Where one turn sends some rows of the set: a few examples, then the rows asked
sika: [-20   2  -6   0  -1 -13  14 -10  10  -1  10 -11  -4  -3]
sil: [-16   0  -6   4  -5 -18  10  -8   9  -3   9 -13  -1  -4]
pupok: [ -4   7   5   8  -8   1   1  -9  14   5   6 -21   7  -3]
Sonag: [ -1   6  -2   7 -12  -2  -8 -13  14   6   3 -13   6   5]
Pebo: [ -8  -6 -15  -5   4  -5  14  -2   2   1   3 -17 -11   5]
sona: [ -1  -5   2 -10 -14  11  17  -8  11   1  -7 -15  -3  15]
nerim: [-19  -5  -5  -6  -2 -15  10 -12  -4   0   6  -9  -9  -1]
Torep: [ -9   4  -7   8 -21   1   0 -21  -5   2   6  -2  -5   4]
Sabo: [ -5  -2   0 -15 -16  14  17 -14  -1  -2   0  -5  -8  10]
Deso: [-11  -1 -14   3  -1  -8  17  -1  13  -3   7 -17  -3   0]
zepal: [-18  -2  -7  -8   4 -11  11 -11  -1   4   7 -10 -10   1]
bofeg: [-12   1  -4   5 -18   2   6 -19 -10  -5   8  -1   0  -4]
dovo: [ -7   9   0   8 -21  -5   1 -23   0   8   8  -9  -2   4]
sozod: [  1   6  -5  10 -11  -1  -6 -10   7   0   5 -15   9  -3]
neri: [-10  -7  -3  -9 -18  12  15 -14  -1  -3  -4  -1  -6  10]
kif: [-10  -9   2 -14  -9  11  14 -11  -6  -5  -3  -3  -2   4]
munaz: [ -2  -5   3  -7  -6  14  15  -2  12   0  -4 -21   1   5]
podaz: [ -8   9  -5   2 -22   3   7 -22  -6   2  11  -3  -7   3]
Ruv: [  1   6   4   3 -14  -1   2 -11  19   6   1 -19   6   8]
sarum: [  3  -4   2  -9  -2   8   3  -2  11  -1  -6 -17   7   6]
Tafof: [-10 -10 -11  -9   1  -8  14  -2  -2  -1   0 -15 -11   4]
lida: [ -8  -3  -2  -5 -21   7  15 -20  -8   3   0  -5 -11  10]
kepof: [ -2  -4   3  -9  -9   9   6  -7  18   0  -8 -12   3  12]
mip: [ -7  -6 -11   1  -3 -10  13   2  12  -5   2 -19  -3   1]
gud: [-10  -6  -2  -7 -13  14  18 -13 -10   1   0 -10 -11   4]
rav: [  4   3   3 -11  -8   9   8  -6  17   2  -2 -16   2  10]
temo: [-12   6   0   7 -14   0   3 -21  -8   7  11 -10  -4  -4]
potut: [  2  13  -3   5 -14  -1  -3 -14  12   6   9 -15   3   3]

Torep moves to Sonag
Tafof moves to nerim
Now these:
gud moves to temo
sarum moves to kif
sona moves to lida
podaz moves to potut
sika moves to Deso

Where one turn sends some rows of the set: a few examples, then the rows asked
sesa: [ 18   9   4 -11  17   0  -2  10   0  14   9 -19  -7  -2  -3  11  -7  -8
 -12   5   3 -12 -12 -24   0 -13   0  32  -9 -19  22  -2   2  25 -10  17
   0  -6   8  -9  11  17  -6  13   5  -1  -3  10 -11   2   1  -7 -15   6
  -2   2  -1   2  23  -6   2   9 -25 -15 -13  13   2  21 -15 -21 -19 -13]
lufo: [  7   3  10  -3  18 -25  14   7 -11   6  -1 -19  -9  -2 -21   0  -9  -8
   4 -14 -18  -2 -19 -10   9  -7  16  23  -6 -17   6 -23   7   6   2   1
  -1 -11  19  -9 -12  13  -6  14 -16 -16  -8  17  -1   8  -8  11  -6  -7
  -4   0   0  16  20  -3   2  12  -8  -8  -4  12 -14  16 -10 -10  -6  -4]
gile: [ 21   1   3 -27  12 -11   7   9  -3  15  12 -30   4   7  -8   6 -16  -1
  -6   4   4 -15  -6 -18   3 -12  -4  15   3 -15  14   1   3  21   5  14
   1  -9  11 -13   8   6  -3   2  -4  -9   6  14 -19  11  -7   5  -1   5
 -14   5  18  -5  15   0   9  18 -15 -11  -5  22  -3   6 -24  -1 -19  -6]
daf: [ 24   5   7 -29  15 -10   5  13  -1  19  13 -26   1   7  -3   9 -20  -5
  -9  -3  11 -15  -6 -22  -4  -8  -5  13   0 -15  13   0   9  20   6  16
   0  -9   7  -7   6   5  -3   1   1  -4   5  11 -19   6  -2  -5  -2   2
 -18   6  14  -4  12  -3   4  16 -15 -13  -9  22  -6  12 -16  -4 -17 -10]
Kizu: [ 22   7   6 -20  22  -6  -2  11   2  15  17 -20  -1   0  -2   8  -7 -10
 -17   1   6 -10 -10 -20   3 -12  -6  24 -13 -19  17   6   4  26  -6  20
  -8  -3   8  -8  12  12  -5  11   2   3   1  11 -13   3   0 -11 -13   5
 -12   0   3  -3  15  -9   3  12 -18 -16 -17  13  -3  18 -13 -13 -15  -8]
noni: [  9   2  19 -10   9 -13   8  16 -11   9  -2  -8 -14  13   5   9 -10  -5
   9  -6 -23   8   5   3   5 -10   5  24   2  -4  11 -20   8   4  -7  -6
  -5  -5  -2  -4  -4   2   5   1  -7  -3  -4   8  -4   9  -1   7 -15  -3
  -4   9   2  10  13  -6  -8  -7 -16 -10 -19  10   1   8   0   3  -5  -4]
Kodi: [ 26   5   2 -32  13  -8   5   8  -1  12   9 -22   5   7  -5  10 -20   0
  -1  -6  11 -17  -7 -13   1  -6  -3  17   3 -13  13   5   8  18   5  10
   5  -9   7  -1  10   8  -4   1  -2  -5   4  11 -22   7  -4  -4  -4   4
 -15  10  12  -4  17   1   3  17 -17 -11  -5  21  -1   8 -13  -5 -21 -10]
palim: [  5   2  17 -11   4 -20   2  14  -8  12  -9 -14 -13   7   6   9  -6  -5
  -1  -6 -21   6  -4  -2   7 -13   9  27   1  -9   4 -23   9   6  -1  -6
  -6  -4   3  -8  -9  -1   8   8  -5  -3  -7   3  -4   7  -8  12 -11  -1
  -6  10  -5   5  13  -5 -10  -8 -11 -16 -23  18  -1   5  -2   3  -7  -9]
gabud: [ 18   7   1 -14  23  -6   1  11   1  17  14 -18  -8  -7  -4  10  -6 -10
 -14   9  -1  -7 -14 -16   4 -17  -9  28 -11 -18  24   2   1  24  -4  17
  -9  -4  14 -10  14  13  -3  12  -5  -1   1   8 -14   4  -5  -7 -10   3
  -6   2   7   0  15  -5   8  13 -20 -20 -19  14   4  15 -14 -12 -21  -7]
kare: [  6   0  15 -14   3 -17   3  23 -11  14 -11 -13 -18  11   6   5  -5  -2
   8  -5 -25   3   3  -1   5  -8   3  26  -2 -10   8 -23   7   3  -1  -3
  -4  -2   1  -6  -2   2   6   0  -8  -6  -4   8  -8  11  -6   5  -9  -5
  -1   6  -3   5  17  -4 -10  -2 -17 -12 -22  10  -6   4   0  -1  -9 -13]
Kor: [ 10   1   7 -26   7   0  11   8  -6  26  11 -31   3  -3  -5  11  -5 -15
 -14  -7  -2  -6  -3 -17   8 -12 -13  17  -5 -10  21  17  -3  23   1   9
   2   0   6  -5   5   9  -2   3  -5   3   0   4 -12   8  -1  -8  -4  13
  -8   3   9   8  19   8   3  21 -16  -9  -8  16   6   9  -3 -13  -7  -5]
bar: [  8   5  14  -3   7 -26  14  11  -4   8  -2 -13  -8   0 -16  -3 -10 -11
   0 -20 -20  -3 -21  -7   6 -15  22  12  -9 -17   3 -16   8   5  -2   1
   0  -7  19 -13  -8   8  -8  13 -16 -14  -6  16   0  11 -11   7 -10 -10
 -15   3  -2  11  18  -2  -2  13  -9  -7  -8   8 -17  10  -8  -4  -9  -5]
zofot: [  3  -1  13  -6  12 -14   1  15  -6  13  -4 -11 -12   6  -5  10  -3  -1
   6  -2 -29  11  -5   3   3  -6   3  29   1  -8  16 -20   6  11  -5  -4
  -5  -6   6   6  -8   7   4   4  -4 -11  -8   2  -6   5   2   3 -10  -4
   1   7   0  13  16  -2  -4  -4 -12 -13 -18   9  -1   6   2   3   2 -10]
ded: [ 19  10   3 -21  21  -5  -2  11   0  11  15 -14  -1  -4   0   9  -5  -1
 -12   1   9  -9 -14 -19   4 -11  -5  28  -9 -22  24   3   7  20  -3  17
  -5  -7   7  -6  18  18  -7  11  -1   1  -5  13 -17   6   6 -10 -12   3
 -10   3   6  -4  18  -5   3  15 -23 -14 -18  16   1  12 -12 -11 -24 -10]
tuson: [ 20   4  12 -28  14  -4   6   8  -3  24  12 -27   5  -4  -4  11  -5 -11
  -9 -14   5  -9 -10 -19   5 -11 -10  19 -10  -8  19  13  10  22  -1   4
   7  -2   4  -1   7  14  -5   2  -2   5  -1  13 -13   6   2 -15  -8  14
  -8   5   3   4  22   3   1  24 -17  -9  -4  19   3  10  -1 -14 -11  -2]
Kidad: [  0   2  14   2   9 -25  16   2 -19   5  17 -18  -7  -1  -4   0   2  -3
   4 -16 -10   2   1  -8   5 -14   7  14   0  -2  19  -9  14   2   4  16
  -9 -10  -5 -20  -7   4 -11  11 -15  -1 -18  17  -4   7   8  10  -9  -7
 -17   2   7  12  15 -10 -10   4 -26   2  -9   6   0   2  -8  -1  -3 -10]
derob: [ 21   7  11 -27  12   4   7  12  -3  26  15 -29   1   0  -3   8 -12 -15
 -15 -10   6  -9  -5 -18   3 -10 -12  17  -7 -10  18  14   8  22  -4   9
   1   1   4  -3   4   9  -3  -1  -2   2   2  11 -12   9   0 -12  -4   8
 -10   4   4   4  19   2   0  19 -16 -11  -7  17  -1  10  -4 -15  -4  -4]
muruk: [ -5  -5  12  -2  11 -22   9   5 -16   9   9 -24 -10   0   2  -4   0  -1
   5 -16 -12  10   0  -6   4 -12   7  21  -6  -1  13 -13  11   2   7  16
 -10 -11  -3 -23  -2   5  -2   7 -12   6 -14  18  -6  -1   3  10 -10   0
 -13   2   0  13  20 -11 -13  10 -27   2 -11   3   6   1 -16   1  -5 -17]
Lil: [ 11   6  21  -3  15 -30  15  14 -14   7   2 -16 -15   1 -15   0  -8 -14
   1 -22 -23  -6 -15 -10  12  -8  13  19 -10 -16   2 -19  11   3  -2  -3
   4  -8  10 -14  -4   6  -9  16 -21 -10   0  16   2  13  -7   4 -11  -4
  -9   2  -6  13  20  -5   0   8 -10  -6  -4  10 -14  15  -7 -11  -8   1]
Kovim: [ 20   5   2 -21  13 -17   0   7  -5  12   6 -31  -3   7  -7  12 -14  -2
  -5  -3   5 -22  -4 -25  -7  -7  -3  12   7 -17  17  -3   5  22   2  15
   5 -15   6  -6   8   5  -5   4   3 -11   3  11 -16   3   0  -4   0   4
 -14  10   9  -4  17  -3   5  12 -21  -9   1  22  -1  11 -24  -3 -19 -14]
vesa: [ 14   4  11 -22   8   0   7   6  -4  27   6 -30  -7   0  -5   8  -5 -13
 -12  -8   8 -10  -2 -21  -1 -10 -10  21   2  -8  25   9   8  22  -6   2
   4  -3   6  -1   1   7  -2  -2   0   4  -8   5  -9   5   2  -9   0  14
  -5   8   6  11  27   8  -3  19 -19 -10   1  21   5  13  -6 -16  -6  -7]
zovi: [ -7  -3   7   0  10 -16  11  -1 -19   7  13 -26   4  -1 -11   1  -1   1
   7 -13 -17   7  -4  -7   3 -12   6  17  -1  -3  20 -12  11   8   8  13
  -2 -10   0 -14 -14   9  -5   8 -10  -4 -17  12 -10   7   8  10  -8  -3
 -11   0   6  19  19  -9  -9   7 -23   5  -7   5   1   3  -9   0   1 -17]
befe: [ -3   2  12   3   3 -22   7  -1 -15   8  15 -27  -5  -4   3  -2   2  -2
  -4 -15 -13   7  -5  -4   5 -17   8  24  -2  -6  14  -9  14   2   3  14
  -8  -6  -2 -20  -7   2  -2  12 -13   0 -16  13  -3   5   3  17 -10  -4
 -17   4  -4  10  18 -11 -16   2 -22   0 -14   7   3  -4 -15   0   1 -15]
ludu: [  6  12  17  -4   9 -26  14   7 -13  14   0 -28 -15  -4 -10   0 -10 -14
  -5 -21 -19  -1 -23 -12  11 -14  15  20  -9 -15   3 -19  11   1   2  -1
   4  -8  13 -17  -9   3  -2  14 -19  -9  -6  16   0  13  -8  12  -7  -4
 -10   7  -9  12  17  -1  -8  10 -10  -5  -6  12 -10  11 -12 -11  -7  -3]
noru: [ -9  -1  12  -1   8 -18  12   3 -10  11  11 -16   1   2  -7  -4  -2  -4
   1 -18 -15  10  -5  -6   4 -20  12   6  -1  -1  19  -5  11   4   6  11
  -9  -6   1 -18 -12   5  -8   9 -13   0 -19  16  -3   8   3   7 -14  -2
 -17   3   1  11  16  -9 -15   9 -23   2  -9   6  -1  -1 -12   5   0 -19]
Bugo: [  6   9  13 -11  12 -30  14   9 -12   8  -5 -25 -17  -6 -12  -5  -8 -14
   1 -25 -16  -4 -15 -11  12 -10  13  20  -9 -11   1 -15   6   2  -5   5
   1  -7  14 -15  -4   6  -6  11 -17  -8  -5  23  -1  10 -10   8  -3 -11
  -6   6 -11  16  20   0  -2  15 -13  -2  -4   7 -11  15  -6  -6 -10  -1]
mudef: [  3   3  15  -7   6 -16   5  21  -4  14  -5  -5  -9  13   0   7  -6  -5
   6  -3 -25  13  -4   4   2 -16  10  21  -4 -12  13 -15   9   6  -4  -5
  -7   0   5  -1  -4   5   6   2  -7  -6  -9   3  -2  10  -3   0 -18  -3
  -6   7  -2  10  11  -4 -12   0 -11 -11 -24   8  -6   5  -4   5  -3 -14]

vesa moves to Kovim
noni moves to Kidad
muruk moves to Bugo
Now these:
zofot moves to zovi
Kor moves to gile
noru moves to bar
tuson moves to Kodi
palim moves to befe
derob moves to daf

Where one turn sends some rows of the set: a few examples, then the rows asked
Livem: [-14   0 -26   7   2   8  -9   4   0  -8  -2   2   0  -6 -12  17  22  -3
   6]
pateb: [-15   1   4  14   4   3   4   5   1 -13 -11  -1   0 -11  -9  -7   6   6
  10]
nodab: [  0  10 -10  -2   2   6   9  -8   7  -6  -9  -4   8   6 -11  18   7  -5
   9]
Zibet: [-11  -1 -23  -4   0   2  -4   0  10   1   3  11  -3 -10  -7  18  14  -6
  -4]
misap: [-17  -4 -14  17   7   2   7  10   3 -12   2  18  -3  -9  -6  13  11   8
  -8]
nog: [-20  -8  -7   9   5  10  -3  14  17  -9   6  11  -1  -5  -3  16  10  12
   7]
vusi: [-16   0 -13  10   8   2  -7   0   2 -12  -1  -5  -2  -8 -11  19  30  -2
   2]
bave: [ -1  14 -11  -5   4   6  15  -7   5  -2  -9  -1   7   5  -8  17   9  -3
   5]
Nam: [-18   2 -22  -9   7   5  -2   5  12   0   4   5  -4  -9  -3  19  12  -7
   0]
pano: [-10 -10  -4  11  -1  12  -7  19  18  -6  -6  10  -5  -7  -5  17  16   6
   6]
gane: [-22  -4 -11  15  13   3   3  10   9 -15   4  12  -6  -6  -5  11   6   4
  -6]
kuda: [ -6   7   9   9  -1  10   5   6  12   6  -3  -2   7 -11  -4   1  14  14
  -4]
fogis: [ -3  17 -15   9   6  -2  15   6   4   5  -9  -4   2  -6  -1  16  13  -8
   3]
Sutig: [-14   2   6   8   1   5   8   4   0 -16 -14  -9   1  -7  -5  -2   3   8
  -1]
venur: [-14  -3  -9  16   8   2   3  14   7 -11  -8  14 -12  -8  -6  11  10  -4
 -11]
vev: [ -1   9   1  16  -3   1   0  -3  16   3  -4 -12   7  -3 -12  17  10  -6
  -2]
kesal: [ -5   4   4   4   5   9  14   3   3 -17  -7   7   4  -2 -10   2  -1  11
   4]
pone: [ -5  -2   8   4   4   0   6   3  15   2   0   8   3 -12  -3  -5   9   9
   1]
rizev: [-4 -3 11  1  0  5  6  2 15 -3 -4 -3  4 -6  0  1  8 13 -6]
noke: [ -4  14  -9   3   1   2  16   5   6   4 -14 -10   3  -1   4  17   9  -3
  -6]
Duraf: [  2   4  -8   9  -2  -2   1   1  15   2  -6 -10   6  -4  -9  21   9  -9
  14]
mazed: [-15   6   8  12  -3   2   3   3   5  -9  -9  -7   0 -14 -13   2  -2  -1
  -1]
Safun: [-13  18  -6   6  -4   5  13   9   5   7 -14  -8   4 -12  -3  16   8  -3
   0]
zonu: [-15   2 -24   6  10   8  -9   3   7  -8   4  -4  -2  -1 -10  18  21  -4
   3]
kedi: [ -1   3  -3   7  -4   3   2  -1  14  -4 -11 -18   6   2  -6  21   7  -7
   3]
bilok: [  0   1   7   2   4   9  12   1   9 -12  -3   9   6   0  -9   4   0  13
   3]
tudi: [-16 -13  -8  11  -2   6  -3  12  13 -11   4  14   1 -11  -8  19   8   9
   8]
zutud: [-18  -1 -12  -9   3  -2   2   3  11   1   0   6  -4 -17  -3  22  21  -5
  -2]

pateb moves to Duraf
kesal moves to nodab
Now these:
kuda moves to Safun
kedi moves to rizev
Nam moves to gane
venur moves to vusi
misap moves to Livem

